One turning vector, and how many ticks it has turned:
The counts run from 0 to 129.
[135 101 181 105 124 136 126 105 129 130 115  94 130 124 115 118 104 116
 124 141 113  96  96 105  35 119 164 134 121  91 115 156  90 101 100 133]  120
[134  73 127 171 125 126 128 111 119 114 114 139  69 174 149 127 177 140
 161 151 140 107 127 110 145 129  92  99 116 112 122 123 130  64 158 144]  47
[140 121 154 112 137 124 111 120 182 121 153 104 134 106 153  84 114  82
 123 101 148  85 106  57 117 137 131 102 129 161 141 131 153  73 140 143]  92
[106 108 144 108 108 137  93 130  99 165 119 129 130 143 114 139 146 106
 187 126 120  78 104 176  90 106 140 114 111  55 158 149 113 109 132 153]  117
[ 89 143 125 100 142 131  99 108 162 118 192 130 110 136 149 118 129  78
 152  96 144  86 132 131 109 159  97 133 142 133 147 107  86  90 158 174]  25
[146 150 165 127 148 166 131 115 123 142 135  98 147 136 122 131 114  85
 164 154 123  71 119 123 134 113 114 156 103  86 167 109  65  98 148 169]  52
[126 156 142 125 111 160 136 116 102 141 179 115 141 145 138  88 135 133
 174 125 161  65 115 160 114 182 143 151 102 120 134 164 110 109 100 160]  71
[ 58  90  82 137 101  81 104 108 128 157 152 142  92 106 150 132 154  98
 134 104  97 118 118 179 123 134 108 111 148 123 135  94 140 115 122 145]  86
[ 78 127 137 128 108 161 131 109 108 148 148 148 163 119 109  99 128 123
 176 162 118 135  75 164 127 188 146 124 131  88 151 166 184 135 125 114]  10
[115 103 125 121 139 106 148 114 147 129 195 103 154 110 177 135 163  77
 117 109 116  62 124 127 100 122 101 137 110 140 124 125 115 135  88 148]  23
[ 76 127 134  97 132 149 119  83 100 145 134 135 104 140 132 129 100 104
 143 160 109 143 104 132 103 153 122 129 158  71 141  80 102 108 198 136]  56
[ 88  88 140 129 120 141 151 123 120 163 144 112 181  99 109 114 131 126
 179 164 108 163  90 144 121 157 158 143  87 108 123 163 181 131 143 133]  11
[ 98 121 129 121 100 147  82 105 140  87 115 159  87 145 101  96 158  87
 146 128 134  86 101 104 121 161 120  92 146 152 168 130 133  72  99 129]  94
[108 107 154  94 163  98 110 102 152 112 179 137 122 124 160 120 122  82
 135 128 137  98 115  98 106 178  86 135 177 123 137 110 131  94 142 131]  26
[120 115 151 127 137 128 105  93 117 166 116 141  93 169 139 115 108  89
 141 137 104  88 138 128 137 138  58 123 161  76 150  91 119  94 182 137]  114
[135 161 155  95 117 141 164  91 146 126 146  70 169 100 128 129 162  97
 138 183 126 136  85  92 107 114 155 121 103 149 124 131 160 101 126 162]  100
[176 163 142 151  95 147 160 112 123 136 143 100  80 145 168 111 124 115
 137 136 154 108 135 109  99 172  85 119 110 145 129 113  82  76 123 151]  44
[147 101 149 167 122 134 143 126  94 132 126 154  79 147 142 109 151 140
 187 162 148  99 127 137 165 145  81 125 129  88 173 100 126 103 160 157]  48
[113 117 147 100 112 128 125  83 131  94 104  84 116 101  91 112 123 121
 109 173 126 127 108  79  90 137 153 135 143 164 128  91 128  75  87 123]  35
[103 140 126 120  71 151 121  71 112 115  94 112  83 125 101 116 133 108
 117 170 114 125 109 108 119 150 132 120 147 165 139  76 128 101  85 102]  36
[132 117 139 141 141 112 170 131 140 170 164 121 155  94 180 121 127  73
 129 114 104  70 142 137 131 142  88 157 112 134 161 108 138 134  91 154]  22
[157  76 139 164 128 141 149 100 151 123 131 133  88 167 173 143 179  98
 128 151 141 120 113  91 118 144  85  83 109 123 105 120 147  93 152 119]  46
[124 177 155 113  97 165 148 114 122 155 140 103 180 108 110 131 152  80
 160 174 119 122  93 114 131 132 141 111 113 141 159 132 163 139 112 136]  99
[ 96  92  94 167 126 130 177  73 145 107 163 111 104 136 144 123 139 133
 115 148 112 146 106 115 129 155 152 136 103 161  82 103 115  81 140 140]  16
[177  98 149 121 157 156 148 116 144 127 147 115 117 111 171 152 148  82
  94 145 163  75 129 101 103 144  80 136 108 125 144  79  85 136 128 129]  111
[148  96 111 125 125 134 156  95 136 129 131  96 107 105 166  92 107 147
  88 119 134  97 121 123  53 115 185 105 105 113 126  97 122 109  96 151]  62
[101  91 147 154 133 123 140  96 142 109 143 105 119 151 117  85 140 135
 152 136 127 124 108 110 115 173 134 166 118 140  75 174 100  63 140 140]  74
[125 133 140 126 132 186 144 116 152 126 183 119 159 129 132  97 133  95
 168 143 165  96  91 124  99 208 118 149  98 122 124 169 104 122 112 127]  72
[ 98  82  89 164 140 136 176 102 112 119 153 159 117 100 163 110 130 113
 117 153 126 142 123 126 159 191 105 137 141 132 148  72 146 135 122  97]  18
[ 94  60  91 172 109 100 134 124 115 162 143 110 116 107 145 135 163 112
 150 141  96 118 144 173 151 122 100 147  88 144 125  90 132 103 120 156]  20
[ 79 119 101 119 148 120 168  87 141 142 162 123 121 108 182 119 120  84
  81 136 102 120 131 121 122 148  99 137 169 141 127  67 134 125 135 120]  84
[134  85 168 102 161 123 116 102 116 158 124 142 121 148 150 122 126  93
 131 146 113  81 121 124 119 130  68 119 169  55 162 125 171 112 144 117]  115
[123  98 110 164  82 161  99  89 112 170 109 141 109 151 129  86 119 125
 135 134 120  79 129 176 124 176 113 131 113 116 124 127 163 109  85 110]  67
[ 70 123 119 131 104 149 124  90 102 143 134 138 124 155  96  75 130 157
 161 143 120  95 103 164 136 172 143 145 138  86 133 155 155  95 103 126]  9
[122 130 142  91 135 140 116  98 141 109 124  99 145  69 104 118 126  82
 135 176 135 121  95  73 105 126 154 121 128 170 156  98 138  99 154 141]  34
[105 171 139 107  99 122 163  78 108 110 144  68 127 120 126 126 169 139
 144 161 142 135  91  98 105 119 165 129 110 159 117 113 121  80 113 154]  101
[ 85 123 124 170 129 123 187 116  92 125 152 147 155  81 122 101 131 115
 161 143 104 127 116 143 164 147 166 174 100  90 180  89 105 108 134 167]  79
